In the data rows, 128 means zero.
Some points, one per row:
[ 70 103 139 168 114 131  96 141 142  95 119 196 144 113 143 150]
[145 135 169 144 114 126 124 155 126 136 161 111 141 132 150 134]
[107 114 124 110 138 137 114 133 136 130 120  91 110 144 116 154]
[136 115 119 183 139 142 110 173 144 170 126 171 117  79 165  98]
[111 121 163 167 142 148 152 120 109 131 158 156 138 147 151 128]
[147 120 120 116 166  89 136 114 137 105 145 129 154 111  77  97]
[106 134 103 100 130  96 166 134 134 108 108 162 119 110  90  89]
[106 117 136 126 110 141 150 118 162 131 135 129 153 151 125 128]
[ 28 255 152   0  11  83 255 255   0 248   0  31 199  98 127 110]
[115 127 120 135 159  89 138 163 105 139 137 127 137 128 126 143]
[105 208 171 162 123 114 178  55  53 136 172 181 166 140 226 106]
[175 183 127  70 136  83 143 154 109 162 140  86 132 132 135 140]
[130 129 134 120 126 138 125 113 141 144 137 125 121 134 134 121]
[209 164 145 150 118  95  64 130 122 136 164 112 112 113 161 143]
[246 153 127 112 163 200  52   5 150 190 144 117 101  82 198 149]
[146 121   0  89 172 111 131 210 175 214  74 138  63 117 174 215]
[165 141  98 110 153 110 132 165 118 141 121 122 131 106 150 138]
[147 144 134  85 112 109 138 126 154 129 105 109 124 143 124 108]
[134 147 122 124 115 142 116 151 111 125 115 103 104 135 108 111]
[110 124 121 136 143 114 100 139 137 107 117 158 130 128 110 144]
[126 136 132 130 125 129 128 129 112 130 126 133 130 129 136 132]
[110 130 149 135 127 134 121 124 119 132 136 146 142 121 146 127]
[115 118 125 141 119 164 137 109 147 162 132 113 128 139 133 132]
[134  60 141 151 137  90 152 147 153  35 132 108 200 177  24 166]
[122 132 127 103 141 120 143 133 118 139  94 122 124 108  86 149]
[ 99 120 125 142 104 173 137 142 155 175 121 100 121 125 137 112]
[121 170 100  91 143 115 168 143 104 141 105 112  96 131 109  95]
[119 151 102 116 115 146 133 104 151 144 120 141 127 111 134 122]
[127 108 122 143 142 108 117 179 123  88 119 139 114 128 113 134]
[ 48  89 125 170 181  94 165 163  64  97  98 134 179 151  96 125]
[ 91 111 147 147 112 156 110 131 161 109 106 155 132 127 164 121]
[120 143 140 133 105 124 134 132 103 122 132 130 138 129 153 133]
[108 136 144 178 113 112 113 159 124 150 152 137 123 101 132 145]
[117 118 115 126 126 148 133 143 115 131 119 110 126 145 131 123]
12 more points follow, each with its number after it:
[115 140 119 130 121 159 186  74 149 188 188 101 177 141 160 143] 0
[ 91  89 126 132 143 102 105 158 125  71  94 162 143 121  93 109] 1
[130 138 128 121 121 136 158 114 132 151 135 117 128 128 116 105] 2
[152 128 116 106 152 104 155 113 109 111  88 143 134 119 126 112] 3
[117 133 118 129 123 100 135 174 123 119 111 128 120 129 115 141] 4
[196  97 208  47  52 109 103  91 163   0 142 179 162 158 188  85] 5
[124 126 117 103 152 127 162 136 137 178 127  84 126 128  99 137] 6
[133 140 151 137  91 152 110 124  92 119 122 102 159 137 189 104] 7
[125 114 152 156 125 163 121 122 132 155 123 112 139 136 152 104] 8
[146 148 105 106 144 151 170  65 145 216 161  87 120 120 132 139] 9
[131 117 139 128 117 135 125 114 137 119 130 132 138 135 128 134] 10
[ 90 103 120 152 156 105 143 129 112 103 125 149 147 129 101 113] 11
Which two of these numbered points are nearest to each point below by angle, seen from the average point of the first points? Their numbers follow each, nearest first.
[137 128 113 153  47 225 116 150 170 227  90  64 108 180 162 115] > 8 9
[117 162  44 138  86 138 121 224  92 133  75 115  57 145 152 123] > 4 7
[140 133 113  86 150 116 169 122 112 120  84 148 131 129 148  90] > 3 5
[108 155 162 164  82 154 110 135  92 117 138 154 110 103 161 144] > 7 8
[ 28  26 140 128 164  89  80 213 121   0  60 238 149 107  89  95] > 1 11
[107 133 129 151 142 119 138 145  94 124 135 140 145 131 128 110] > 11 1
[124 139 136 133 118 147 169  99 133 172 148 104 161 135 151 132] > 0 9
[144 137 113 107 113 170 163  98 129 146 139 102 120 147 131  91] > 2 9
[104 130 136 134 145 104 141 130 110 106 134 159 143 130 117 110] > 11 1
[131  95 170 131  98 155 127  94 165 109 146 129 159 150 131 147] > 10 5
[130 136 132 123 114 138 138 136 117 137 114 105 133 123 114 105] > 2 8
[141 129 121 112 148 118 140 122 119 134 117 132 139 114 122 113] > 3 2
[ 89 134  93 114 129  28 179 255 106  84  60 145 109 131  59 206] > 4 1
[162 127 101  90 177  81 183 124 106 128  68 140 149 135  91  83] > 3 11
[107 126  87 130 134  16 177 255 102  76  43 128  82 140  57 208] > 4 1
[118 115 109  84  54 124  50 255 137 114  52 115  29 191 194 102] > 4 7
[138 143 111 121 150 135 124 138 120 139 120  96  96 136 120 138] > 6 9
[135 121 116 157 179  73 138 190  93 143 145 133 134 139 127 172] > 4 11
[205 157 165 117 110 150 106  79  84 104 146 110 141 135 168 102] > 7 5
[ 93  91 119 125 153 103 108 153 136  62 105 173 128 124  87 114] > 1 11
[146 118 137 113 107 132 125 125 130  97 137 141 139 134 149 115] > 5 10
[104 109 125 116 148 141 118 125 134 123 131  85  95 151  88 172] > 6 10
[175 157 151 131 111 133 133  92 112 129 135 127 142 129 146 107] > 7 5
[ 80 106 138 177 104 196 155  92 152 186 115 117 126 150 134 111] > 8 0
[112 139 141 129 120 139 163  92 127 175 160 108 164 130 153 132] > 0 9
[171 151  88  85 185 191 198  54 177 255 189  57 108 120 150 172] > 9 0
[104 108 117 158 150 100 136 141  93  90 115 155 154 147 100 115] > 11 1
[106 119 123 123 133 118 116 157 129 140 110 108 111 147 124 150] > 4 6
[132  99 169 136  94 153 122  88 164 107 146 137 156 154 114 151] > 10 5
[123 142 145 136 122 154 167  87 141 181 168 120 152 146 143 139] > 0 9
[134 237  90 166 168 140  81 109 131 198 148 165  42  83 151  77] > 9 2
[131 124 135 141 119 124 124 120 128 109 129 128 132 139 125 134] > 10 5
[166 130 135 120 157 123 131 125 137 172 152  86 136 115  84 150] > 6 9
[144 159 136 178  93 153 169  41 167 173 175  71 207 133  88  57] > 2 0
[154 122 145 108 100 109 132 121 131  99 145 145 134 141 152 116] > 5 10
[125 108 133 138 133 118 119 157 121 106 120 138 120 132 121 130] > 1 4
[177 195 101 132 111  90 153 122  89 194 109 156 111  79 156 159] > 9 3
[151 110 155  86  84 125 121 116 133 103 150 134 138 141 157 108] > 5 10
